In the rows, zero is written as 128.
Rows swapped in pairs by one turn or mirror: which row each one swaps with:
poz: [141 111 137 151 133 143 125 146 149 155 117 195 134 125 119  97 107 128
 122 108 117 121]
tano: [111 112 135 126 110 151 133 125 142 145  76 133 128 149 132 117 104  68
 112 111 121 155]
lapo: [111 121 138 126 128 163 123 127 156 132 102 162 150 136 153  92 133 107
  91 141 153 126]
gubo: [138 146 124 119 129 136 140  99 138 115  73 143 148 125 117 115 118 118
 135 121 137 150]
kuvi: [114 131 124 117 121 155 129 125 144 153 129 151 137 159 124 108 109  53
 130 124 116 132]
vames: [100 160 112 118 125 166 104 107 147 148 119 124 139 149 111 124 118  95
 113 139 141  98]
fifek: [125 106 120 127 106 159 120 122 149 130 144 151 119 113 126 124 152 168
 111 138 112 144]
seba: [118 127 137 147 104 150 142 121 130 121 166 142 137 149 118 129 134 174
 132 135 110 132]
selan: [101 164 141 161 109 150 123  97 161 121 116 112 109 134 109 125 106  96
  95 111 120 119]
dit: [147 153 167 148 118 150 159 106 137 157 126 147 121 153 155 138 110 125
 121 131 121 127]
duvob: [117 113 127 186 113 133 115 124 141 142  84 131 104 126  96 124 112 116
 118 108 118 105]
fozed: [117 113 132 140 107 152 166 110 151 152  91 149 105 124 122 104 110  75
 105  95 123 137]
lazom: [ 91 129 121 190 121 124 122 130 156 130  99 138 128 142 126 108 150 131
 132 122 119 109]
mudar: [ 82 129 119 162  94 142 141 133 167 124 130 151 156 133 114 107 129 156
 137 145 113 146]
Kazeg: [117 130 114 145 116 141 139 115 144 149 128 143 130 146 116 133  94 189
 128 141 108 112]
mup: [144 122 109 122 134 149 106 151 132 143 101 147 108 132 123 138 108 108
 108 119  91 117]
dekuf: [134 136 118 153 115 125 140 131 153 127 113 152 122 149 117 156 108 171
 132 147 112 124]
Nago: [106 100 136 159 109 150 119 105 101 146 133 128 130 130 117 130  95 100
  97 130 121 161]
das: [130 133 143 145 110 132 149 125 137 147 136 136 129 151  98  93  88  78
 133 106 132 114]
lif: [ 91  97  99 131 108 145 132 101 153 121 120 137 136 140 103 145 146 107
 154 135  88 124]
favi: [ 92 166 129 153  97 160 125 121 155 125 146 133 115 151 122 104 152  94
 123 122 114 127]
tenu: [ 84  94 121 123 115 154 129 125 180 143 112 135 137 132 124 105 135 153
 116 144 131 154]
Kot: [110 129 123 130 121 179 125 103 145 149 178 160 125 108 110 121 108 124
 109 114 110 128]
Boru: [105 117  97 143 115 161 122 108 155 126 115 158 111 116 124 122 151 115
 145 156  82 124]
kug: [105 102 136 145 113 148 143 109 153 143 155 136 121 135 126 109 126 148
 100 123 126 182]
Nok: [124 110 130 158 129 155 115 149 123 106 118 150 129 123 119  93 125  97
 117 163 127 119]
Musi: [122 139 162 153 127 145 157  93 150 146 118 178 151 157 105 121 100 100
 119 139 133 103]
Bafu: [105  78 134 159 101 152 118 131 153 111 103 138 136 160 117 103 129 126
 108 100 124  93]
Torek: [149 144 161 145 123 140 145 125 120 162 113 142 129 152 120 131  85 137
 110 117 138 134]
doviz: [108 104 128 170 114 160  99 117 121 132 147 132 126 134 121 104 116 122
 155 148 102 121]
ritob: [105 113 123 140  97 162 146  80 146 131 119 128 139 146 159 132 124 139
 136  95  85 129]
Giduf: [129 122 131 113 119 157 134 119 128 135 117 121 156 148 131  76 126 118
 126 138 125 169]
bepid: [109 140 149 147 107 155 161 115 144 139 136 134 115 157 141 134 109 139
 102 113 153 163]
revis: [ 93 102 123 135  94 165 147 127 126 138 147 104 141 127 138 129 145 110
 108 124 104 117]
Bafar: [105 112 122 157 112 153 158 110 139 160 151 133 122 143 121 127 106  84
 114 117 112  78]
fam: [ 89 101  93 127 111 126 141 131 149 119 116 144 129 141 137 110 131 106
 118 116  88  89]
fudi: [125 127 120 145 104 109 144 132 137 134 141 172 152 170 109 126 125  99
 138 139  92 120]
Vovo: [103 113 134 129 138 157 112  89 130 121 101 144 114 129 129 130 121  70
 104 131 142 121]
resu: [ 83 111 125 161 108 162 136 121 127 133 132 135 151 121 122  93  99 149
 101 153  99 125]
lovab: [108  76 132 110 124 164 119 108 142 118 113 139 131 120 109 123  95 110
 111 121 113 167]
pedap: [105 101 121 127 126 162 146 118 133 131 154 150 113 142 117 128 162 103
 117  89 132 135]
Zireb: [125 140 165 139 119 161 150 107 148 133 132 157 127 166 128 111 104 143
 107 121 156 151]
maka: [130 118 129 151 111 133 164 123 126 119 134 124 129 110 113 120 124 170
 125 141 120 134]
zuz: [107 139 118 129  89 129 161 119 152 129 125 151 133 166 110 121 118 160
 101  86 123 138]
ruraz: [122 143 133 144 121 155  98  95 130 141 101 159 122 153 130 150 115 159
 113 134 131 149]
lasu: [122 105 122 126 118 143 163 113 150 149  88 146 135 149 116 124 127 123
  79  86  95 104]
ded: [117  98 151 132 122 153 128 110 146 135 167 148 145 152 106 115 132 112
 128 112 164 125]
rabe: [ 84 133 120 157 127 168 122 112 131 149  89 137 135 128 129  88 153 138
 112 140 111 137]
pekiv: [108 132 121 119 139 178 114  97 133 125 106 151 135 133 124 126 166 126
  97 147 112 138]
meze: [ 96 178 149 132 114 157 144 102 147 151 128 136 105 157 116 120 127 112
  97 101 120 125]
zipa: [116 139 160 165 103 153 135  94 168 159 100 150 133 140 115 145  74 112
 113 121 130 137]
Kufi: [136 113 122 126 117 144  96 146 146 157 131 130 141 145 129 120  80 133
 116 136  99 106]
vug: [108 118 131 168 125 135 114 127 135 121  90 149 111 135 101 117 140 167
 118 121 102 117]
Zev: [119 117 148 115 115 149 135  97 201 157 103 153 126 158 112 144  99 117
 109 130 121 121]
neluk: [121 139 147 147 109 152 155  85 168 127  94 149 123 150  87 119 119 110
  99 104  93  99]
lozeg: [105 108 114 103 128 139 142 118 162 165 121 171 147 161 132 130 122 101
 151 119  97 127]
milef: [146  93 129 136 115 147 142  74 147 152 118 132 144 158 108 138 106 127
 144 117  89 107]
rer: [106  59 109 151 116 152 112 119 132 124 124 138 132 127 100 119 114 108
 138 123  99 121]
Roror: [109 115 142 130 100 156 137  66 162 114 122 135 115 157 112 115 125  79
 127 148 107 133]
ledi: [152 135 128 138 131 116 135 116 173 166 118 167 123 154 111 144 102 134
 122 140 100 135]
fure: [109  98 110 131 110 152 141  90 170 137 126 142 142 125 113 142 112 131
  96 122 109  73]
Kozi: [151 116 150 137 125 139 130 134 131 130  87 147 141 139 111 145 133  82
 120 139 127 103]
Dagi: [101  95 105 145 110 123 140 118 140 159  77 123 128 140 126  89 114 111
 131 144 109 128]
bemob: [155 135 142 117 113 140 150 117 160 177 113 164 116 141 126 136 115 120
  99  99 132 124]

ded is swapped with Kufi
mup is swapped with pedap
doviz is swapped with das
fure is swapped with lapo
bepid is swapped with dekuf
pekiv is swapped with lasu
poz is swapped with Kot
Torek is swapped with seba

Rows swapped in pairs by one turn or mirror: which row each one swaps with:
senod: [122 109 100 110 156 140 137 154 139 154 114 133 121 115  92 110 132 122
 169 131 109 126 158 113 136 128]
dotum: [158 120 128 142 110 131 147  91 122 142 133 143 104 130 112 119 116  84
 168  88 127 129 113 133 133 118]
zagaf: [131 133 124 130 141 149 137 119 121 142 119 118 133 133 124 113 124 113
  55 128 121 120 133 141 137 152]
zavo: [127 116 116  98 154 130 149 134 118 128 129  80 120 116 121  84 106 125
 153 117 123 122 132 127 151 150]
saru: [133 127  72 126 130  85 150 147 131 137 124 131 126 109 122 110 122 119
 125 113 157 122 137 136 138  82]
gevug: [152 135 131 151 112 113 151 114 126 138 103 116 149 145 134 148 151 112
 110 138 156 127  99 120 131 109]
tupa: [130 130 163 120 139 150 133 140 137 124 151 153 107 114 101 107 100 118
 127 110 128 121 168 141 126 120]
varu: [126 133 169 136 129 161 143 125 126 121 118 135 136 123 136  92 135 115
 110 117 163 104 127 119 128 167]
Nef: [115 126 126 121 130 138 130 140 134 134 126 140 148 120 127 114 123 126
  65  90 115 121 142 128 135 112]
tov: [143  95 119 115 119 127 140 108 142 157 118  87 125 140 105 114 115 111
 136 109 108 113 105 114 145 114]
liki: [142 128 101 170 100 140 116  91 135 120 129 124 110 149 134 109 121 123
 114 112 131 125 133 140 113 145]
difar: [123 126 119 145 133 142 108 115 126 149 106 151 132 101 145 119 145 133
 129 162 111 112 105 112 114 148]
Dig: [159 116 153 144  96 127 148 154 130 156 111 153 118 103 120 135 138  94
 130 124 148 100 109 119 133 102]
mak: [122  98 113 121 114 150 121 110 138 137 130 149  99 122 110  92 117 117
 158  95 111  98 135 115 115 133]
Vuge: [133 133 116 128 147  87 137 147 129 140 112 118  78 110 118 108 139 141
 126 104 108 126 143 150 149 134]
Gemas: [146 118 125 137 137 182 157 140 115 133 124 130  95 121 117 140 130 117
 125 114  81 120 136 122 146 129]
zare: [142 113 141 126 147 139 149 160 123 125  90 149 150 104 109 135 143 103
 128 149 155 108 150 141 151 104]
nemi: [135 122 111 140 140  66 144 138 119 116 107 124 121 123 122 107 134 121
 177 140 124 116 129 146 135 135]
desu: [129 139 131 131 124 120 147 125 118 135 120 138 181  94 111  73 122 128
 142 135 114 104 119 129 139  95]
gemu: [150 128 102 130 118 137 134 127 133 136 120 116 124 132 124  51 118 110
 112 147 101 116  99 130 128 107]
sol: [124 157 132 140 156 120 136 125 106 120 121 132 140 108 172 130 156 124
 114 153 145 126 121 140 122 131]
susi: [151 144 118 154  97 125 160 139 110 124 120 163 145 139 121 136 132  97
 114 130 152 109 106 135 145  90]
famus: [136 126 108 136 135  75 141 138 126 151 121 139 125 117 118 117 131 116
 175 160 136 125 130 130 135 154]
pebi: [162 136 144 128 131 164 141 133 142 114 118 134  92 120 117  85 127 128
 125 111 104  76 122 146 138 143]
rupe: [124 143 130 136 120 127 143 117 112 126 129 127 143 143 121  99 133 120
 192 119 130 132 131 124 137 171]
gavo: [153 138 109 125 129 102 150 111 118 127 127 143 138 140 123 119 140 111
 147  92 189 122 118 117 131 140]
sinon: [145 160 145 119 111 126 149 138 121 131 118 174 133 105 130 147 156 111
 116 117 157 125 119 131 144 100]
sovuk: [135 124 140 131 120 182 134 127 124 136 124 125 142 114 119  87 128 119
 112 129 132 116 129 124 136  69]
sidus: [129 149 136 134 123 165 136 120 111 135 123 141 114 102 127 141 139 113
 181 144 158 144 126 133 127 136]
mova: [137 127  76 130 123 160 136 149 123 139 128 135 125 100 134 118 128 128
 139 105 165 134 110 133 139  82]
nar: [142 154 115 143 112 133 166 150 117 133 111 148 150 131 117 140 144 110
 115 118 159 118  95 126 151  92]
mifo: [127 159  90 138 135 118 156 112 100 115 124 121 140 110 156  95 135 119
 149 155 140 138 103 141 128 143]
Kuniv: [166  98 115 143 111 138 122 128 137 148 121 147 110 145 101 132 113 110
 136  97 126 114 102 104 134 114]
Dis: [140 141 133 117 133 114 192 138  86 132 132 102 122 117 138 118 134 114
 144 118 129 123 109 126 164 138]
zet: [127 128  81 129 124 186 136 127 130 131 115 139 120 101 108  88 127 132
 131 133 105 120 135 131 130  92]
Gager: [143 134 162 128 124 107 140 135 118 136 124 126  97 126 124 134 132 116
 160 158 175 132 125 133 139 130]
buvi: [135 162  81 118 120 118 134 114 112 124 123 169 130 113 149 127 154 123
 135 139 111 101 109 146 126 117]
paz: [140 127 113 141 123 154 134 137 144 148 116 130  75 119 114 120 133 113
 185 139 129 127 119 131 139 100]
teke: [134 113 143 123 134 127 117 101 143 167 105 123  92 120 121 138 150 127
 144 123 109 128 142 122 127 112]
sekom: [128 119 122 134 105 147 124 125 144 147 141 157 121 124  90  84 112 129
 159 107 107 106 151 124 130 141]
tokiv: [111 143 127  92 157 140 156 157 121 133 123 145 139  83 135 118 147 126
 148 150 150 114 129 124 132 126]
nep: [142 134 107 137 137 161 141 134 125 108 119 136 116 125 120 156 129 124
 192 114 117 118 123 129 137 132]
tuli: [122 133  90 150 121 150 109 108 134 137 139 156 119 138 149  92 127 132
 124 122 123 115 142 116 103 139]
noseb: [128 133  66 132 132 128 130 148 128 140 110 121  80 128 127  87 142 133
 123 129 139 127 128 121 141 154]
nilo: [146 125 123 127 124 131 133 132 121 129 118 128 119 104 124  92 126 118
  52 140 125 137 134 138 127 128]
Mesog: [162 121 123 106 141 110 152 142 108 127 112 143 115 101 145 124 126  85
 154 139 142  97  98 154 158 128]
pil: [130 131 118 128 133 130 141 130 125 143 124 128 109 131 127 100 129 124
  50 134 129 102 135 131 129 142]
zunes: [134 130 128 124 162 124 136 145 133 129  90 141 137 105 138 147 168 105
 120 145 153 126 145 155 143 132]
Nagi: [137 135  74 138 127 103 135 138 128 126 109 116 122 150 126 117 130 114
 133 154 148 158 122 132 139 154]
gavos: [157  98 109 106 115 157 155 155 153 120 104 131 145 104  97 111 119 111
 144 131 138 100 109 131 137 105]
pak: [122 144 113 135 135  96 134 140 132 116 124 136 134 126 139 153 133 133
 143  88  93 116 114 136 141 141]
dotek: [125 143 162 137 132  91 140 129 125 133 131 132 137 120 137  99 119 109
 157  86 114 147 126 134 140 109]
dezi: [122 142 142 118 157 150 147 149 125 133 130 108 122  92 104  78 113 124
 139 134 128 144 162 144 135 125]
Litog: [138 131 122 131 129 188 137 126 126 140 126 137 117 100 126 167 133 111
 123 115 114  96 121 135 136 123]
Nitu: [156 143  75 142 117 136 158 107 113 116 133 148 144 138 105 102 115  89
 158 110 129 122 142 150 139 118]
Dadus: [156 129 166 131 132 139 135 125 136 138 114 118 121 123 118  91 127 104
  70 140 126 139 134 134 134 134]
selu: [139 127 161 142 122 186 135 124 124 113 118 121 145 128 117  92 125 117
 148 160 120 128 128 139 132 140]
sofo: [137 134 120 118 127 128 142 131 134  94 116 127 141 112 145 118 130 132
 124 132 133 104 116 151 124 192]
liv: [119 153 125 116 146 113 147 112 117 125 151 119 110 109 137  86 110 112
 156 115 115 125 151 166 140 149]
nosi: [140 132  82 138 124  92 141 133 117 138 117 127 149 133 127  89 131 124
 151 154 145 121 141 137 140  85]
vam: [130 144  76 114 111 156 147 117 145 127 140 149 136 139  91 100 119 125
 130  94 132 123 150 125 132 118]
rebo: [154  99 106 141 142 138 107 147 139 123 102 133 114 143  93 107 125 129
 106 109 125 130 162 140 143 130]
roda: [137 147 144 136 138 118 167 156 111 128 126  79 142 108 134  99 118 115
 120 128 132 116 100 144 161 131]
mibur: [144 133 166 135 123 107 143 132 123 136 126 130 127 103 129 109 129 116
  87 118 116  95 151 154 128 156]
lik: [147 136 117 122 142  66 138 129 113 127 128 123 131 131 117 119 125 142
 113 102 122 107 135 144 148 151]
Zapul: [151 144  99 155 148 142 138  99 123 116 132  93 134 124 138 103 125 137
 111 131 137 135 139 166 117 145]
nupod: [135 131 163 132 117 173 143 125 145 127 118 127 146 125 119  75 136 101
 120  94 158 120 123 128 139 125]
Temib: [160 158 121 143  93 130 161 122 116 118 120 162 137 108 124 135 148 114
 108 127 157 126 105 127 125  98]

Mesog is swapped with pebi
Zapul is swapped with mova
nosi is swapped with tuli
mibur is swapped with Dig
Nagi is swapped with vam
mak is swapped with nemi
gavos is swapped with sofo
teke is swapped with dotek
zare is swapped with varu

